Where one turn sends some rows of the set: a few examples, then the rows asked:
j_330: [-25  16  13 -13  20  -9  -1  11   2  19 -35   7  14  -5  11  19  26 -15
 -25 -22  12  -5  15  39  21  14 -33  42  46  29  32 -21]
j_222: [ 28 -22   9  14 -10  30   2  12   9  17 -54  15  10  25  10 -27 -15  26
   7   3  25  26  -9 -40 -32 -21  39 -21  -5  -4   5 -13]
j_799: [-19  37 -13  -4  22   1   5  -6 -15 -28  11   7  16  -1 -25  32   0 -26
  47 -30 -31  -6  28  12  -4 -19   3   8  39   6  15 -47]
j_837: [-39 -15 -29  12 -17   1  41   1 -24  32  -5  -1 -12 -11 -39   3 -19 -28
 -16  49  27  11 -22  10   7   0 -15  -7  14  21  33 -10]
j_128: [ -9  13  33 -19   5  34  -8 -16  -1  25 -18  -2   9  11 -39 -13  17   6
  12  39 -51 -39 -36  -8   2  10  -3  10  -3 -17 -13 -10]
j_529: [-34 -40  -2  20  23   9  -2  -7  -3  -5  57 -12 -10  28  -9  16 -16  -3
  -5  14  15 -18  27 -25 -15  36   7 -22 -18  14 -29 -20]
j_249: [ -1 -37 -15  23  20 -12   9  -2 -35   4 -28  36 -20   6 -26  31  -5 -53
 -33  29   8  -6 -14   1  25 -20  -4 -23  20  18 -11 -23]
j_766: [ 29  -3  26 -23 -48 -48   1  -9  13   3   6 -10 -19  30  -8 -16  12   5
  -1 -15   2  -8  47  -4 -27  -3  16  12   5   7 -39  10]
j_683: [ 12  -8 -48   4 -16  19 -36  17  22   8   6 -13 -44  -2  -3  -6 -20  -2
 -29   4 -12 -17   6 -16   5  -1 -61 -15 -11  -6 -26 -17]
j_329: [  3  11  54 -29 -38 -36 -19 -13  27   6   9 -19  -8  -1  16  23   8  11
  -2 -19  26 -28   5 -36 -10  11 -30  27   3  -4 -10  16]
j_673: [-12 -16 -32   5  29   7  14 -13  13  13  -8  -2  23   1  28  -6 -26   8
  14   7  27 -37 -32  24  30 -17 -12 -42 -19  38   1 -30]
j_787: [ 14  18 -19  -3  17  18  11   0  -9 -31 -11  10   3 -20 -38  21  -9  -3
  67 -14 -46   1  16 -25 -10 -15  10 -30  13  -4  16 -29]
j_104: [-16  15  41   6  -1  30   4  20 -11  -8 -33 -16 -14 -25 -14   3  22  37
 -33  -5  33   3  19 -34 -31  24 -13  -4  19  -3 -14   2]
j_332: [-26  13 -13   8 -10  36   5   5 -32  -9 -24  -2  11 -27  -7  11  25  45
 -29 -27  29 -35  -3 -34 -22  29   1  15  37  19  -8  -3]
j_7: [ 22 -26  19 -23   9  14 -17 -34  15  -2  -8   3   2  30   4 -36 -38 -36
 -14  -4 -53   8  14  26   6  18   6  15 -15 -13  26   1]
j_865: [ 19  22   4  -5 -11 -13  40 -45   3  -8 -46   8 -11 -30  -5  -8   6 -15
  16  16  44   9  11 -21  10 -27  -3  15   6  27  16  31]
j_101: [-27  -7  27  11 -17 -13 -17   9   8  10  32 -30   2  19 -21  22 -32  -2
 -13  -1   8 -34   5 -16  -6 -16  11 -58  -4 -34 -30   7]
j_225: [ -9  -2 -69  22  14   2   4 -44  -8   1  -4   8  18   1   4   7 -33 -21
  29   7  29   8  -6  15  26  -3 -19 -17  -4   2   9  36]
j_508: [ -5  -8 -30  23 -23  24  -5   7 -22 -25  17  11  24  -5   6   3  23  43
  -9 -35  10 -47 -31 -10 -29  12   8  27  46   6   7  -4]
j_211: [ 32 -12  20  13  -3   3  19 -15   0   3 -72  21  38  21   0 -24 -14   7
   7  -9  16  26   9 -16   0  18  35 -39  -9   4   5   3]
j_288: [-37  27   8 -29  44  -7 -16  -3  -8  -4  -5  -4  12  -5   2  32  12 -31
   4 -38 -13  -5  36  20   7 -11 -29  26  37  14  21 -41]
j_414: [ 16 -16   4  11   7  33 -17   7  15  24 -24  26  11  24   9 -28  -3  20
  14  34  22  20 -42 -37 -36 -41   5  11  14 -19  29 -21]
j_18: [ 15  14  29 -20   6  21 -11 -43   4   8  -4   6  -1  24 -31 -26 -21 -29
  -6  29 -71 -16 -13   1  -4   9  11   9  -5 -28   6  -6]
j_807: [ 22 -15  11 -13  16 -10 -22  -8  30 -16   1 -13  -5  15  44 -27 -31 -16
  -4 -25 -35  28  49  25  -7  26   2  16  12  -2  11  -1]
j_136: [  1  -1 -35  -2 -10 -30 -27   5  14  40  30 -18 -29   9  34  31   3  -5
 -30   3 -14 -12  -5   9 -37 -16 -13  -7  20  -4 -38  -7]
j_313: [ 23 -28 -41  18  -5  -4  -9   9   2 -24  24  31  20  20   3  -6  16   0
   2 -46 -29 -50 -18  -9 -20  11  23  15  43   9  23   4]
j_727: [ -9 -22  16 -30 -16 -36  31 -21 -18 -21 -16   5  -4  -7   4 -11 -22 -13
  39   4  45  17   2  28  12  -6 -15  35  22  25  34   7]
j_91: [-15 -24  -4   4  39  29 -20  23  17  13   7  14   1  18  11 -33  18  -1
  20  36  15   1 -29 -22 -27 -31  -7  49  39  -4  29 -15]

j_332 goes to j_222
j_414 goes to j_18
j_837 goes to j_101
Now these:
j_211 goes to j_807
j_865 goes to j_766
j_313 goes to j_91
j_673 goes to j_683

